In the rows, 128 means zero.
Rotation paths and how fast each direction turns (degrees each step)
Each turn is a multiple of 5 degrees from 10 to 175, or 0.
Each row of a path follows its step; steps can be skipped.
path 1
step 0: [125 119 133 123 126 139 120 127 123 137 124 122 141 134 121 120 123 133
 117 128 137 133 127 129 131 140 122 137 128 135 131 128 136 132 114 131
 121 131 126 137 134 128 128 126 138 124 121 127 132]
step 1: [125 124 125 119 129 126 121 144 127 133 127 120 124 128 133 112 133 129
 133 129 136 120 128 117 124 128 137 127 141 129 115 118 136 128 132 123
 126 128 132 134 126 126 133 124 124 129 135 140 127]
step 2: [121 127 136 132 123 126 123 137 120 138 135 131 125 131 132 126 128 123
 127 129 126 126 124 136 111 118 124 135 131 134 135 142 129 117 126 123
 127 125 117 127 119 123 126 132 127 136 140 128 139]
step 3: [130 127 135 132 129 120 132 134 121 130 116 124 134 122 130 136 115 137
 114 118 130 127 125 134 118 122 138 137 133 119 127 129 124 132 125 121
 134 137 126 130 132 131 119 128 128 115 126 132 123]
step 4: [130 135 137 138 132 131 135 130 126 122 131 133 128 123 117 130 127 129
 131 134 126 130 125 127 126 128 126 128 135 121 113 121 136 128 123 127
 127 132 141 131 116 122 115 130 126 143 120 141 133]
step 5: [119 140 131 132 129 130 136 126 135 132 127 134 130 135 124 124 125 129
 120 130 133 139 123 125 118 127 133 126 124 137 140 137 136 133 132 130
 123 128 138 120 131 143 129 119 117 137 133 131 123]
step 6: [133 131 134 133 136 115 138 134 127 125 138 125 129 132 123 122 124 137
 144 130 126 124 138 122 127 127 118 130 126 127 128 126 123 128 120 119
 131 136 125 132 144 136 126 119 120 122 131 120 124]
step 7: [133 128 121 133 121 122 127 135 136 139 133 129 143 131 110 123 126 120
 134 131 119 124 120 124 128 129 123 128 133 126 141 124 126 136 119 132
 132 125 129 128 124 131 128 137 139 130 119 134 129]
step 8: [116 136 119 127 125 124 128 125 131 138 123 117 133 126 126 138 130 134
 129 123 127 127 140 120 134 124 137 127 139 134 132 125 130 120 128 135
 112 131 126 138 135 129 133 135 119 132 126 136 121]
step 9: [114 126 135 129 141 128 133 130 122 135 130 123 125 134 137 115 130 133
 128 118 110 118 137 139 134 130 119 125 130 129 128 129 123 121 123 123
 127 122 133 125 118 131 132 129 131 131 126 132 127]
[126 129 126 128 130 127 130 127 125 126 127 128 128 126 128 126 128 128
 124 127 134 128 127 125 127 127 129 127 128 128 127 130 124 127 128 124
 130 130 127 129 123 126 128 128 130 130 130 127 130] : 40
path 2
step 0: [130 130 119 125 131 115 132 122 127 126 132 138 125 121 127 133 140 123
 128 128 135 128 141 127 124 126 137 119 128 117 122 121 130 140 124 119
 127 132 142 120 138 124 129 135 128 117 131 126 128]
step 1: [129 127 129 118 138 132 136 128 135 135 123 138 136 123 131 132 134 115
 135 133 127 127 122 122 136 134 125 125 128 124 123 136 132 125 120 135
 120 136 129 117 131 133 126 130 132 140 114 119 134]
step 2: [131 137 128 116 134 136 122 122 133 135 132 127 135 138 131 130 118 130
 130 136 126 124 135 123 113 131 126 123 134 128 123 131 129 136 128 121
 122 133 111 135 129 123 120 131 119 132 132 122 130]
step 3: [122 122 124 127 128 123 138 130 119 129 125 111 122 129 123 133 139 136
 128 128 133 129 135 123 117 127 126 128 126 135 123 133 116 132 134 130
 123 129 128 123 119 128 122 140 129 129 134 116 143]
step 4: [121 124 128 123 133 123 128 125 136 126 122 121 128 129 117 134 129 121
 127 140 135 135 124 130 125 129 138 124 123 124 127 126 128 129 133 128
 126 114 133 121 138 134 113 124 138 140 128 136 119]
step 5: [127 127 122 126 126 131 133 128 133 129 133 141 130 125 130 110 127 140
 129 134 132 132 136 138 124 134 123 116 118 128 122 132 137 129 122 126
 138 129 130 129 128 127 125 137 133 145 129 130 123]
step 6: [133 117 127 122 140 130 124 134 117 117 126 129 130 130 126 135 124 128
 134 125 125 128 136 127 128 132 122 120 134 131 133 137 128 132 133 123
 135 125 124 123 124 141 130 142 113 132 120 123 120]
step 7: [129 116 134 121 132 125 138 122 138 126 135 123 132 140 123 139 136 126
 127 128 137 131 123 118 119 132 133 117 137 130 123 129 134 120 130 129
 138 132 125 132 132 125 138 133 132 118 135 128 125]
step 8: [127 131 117 123 122 123 121 127 138 135 130 116 134 134 127 123 131 119
 130 127 125 133 131 140 128 135 125 124 130 127 117 140 114 124 127 126
 134 137 141 123 138 130 125 130 133 121 120 126 130]
step 9: [128 131 122 125 140 120 130 135 133 118 129 138 129 113 132 138 126 124
 123 128 126 134 141 128 118 137 136 132 128 135 118 123 124 132 116 118
 126 129 129 127 135 122 126 125 123 133 120 128 131]
[126 129 130 124 131 127 127 127 130 127 129 128 128 129 127 127 127 129
 127 128 130 130 129 128 126 129 131 128 130 126 131 125 130 130 127 128
 129 128 124 131 130 123 131 125 130 129 129 129 126] : 145
[129 129 129 129 129 129 124 126 129 128 128 124 128 128 128 127 129 122
 131 129 127 126 130 130 128 128 128 128 129 127 133 129 125 129 130 128
 127 125 128 128 128 129 129 128 126 131 125 130 127] : 160
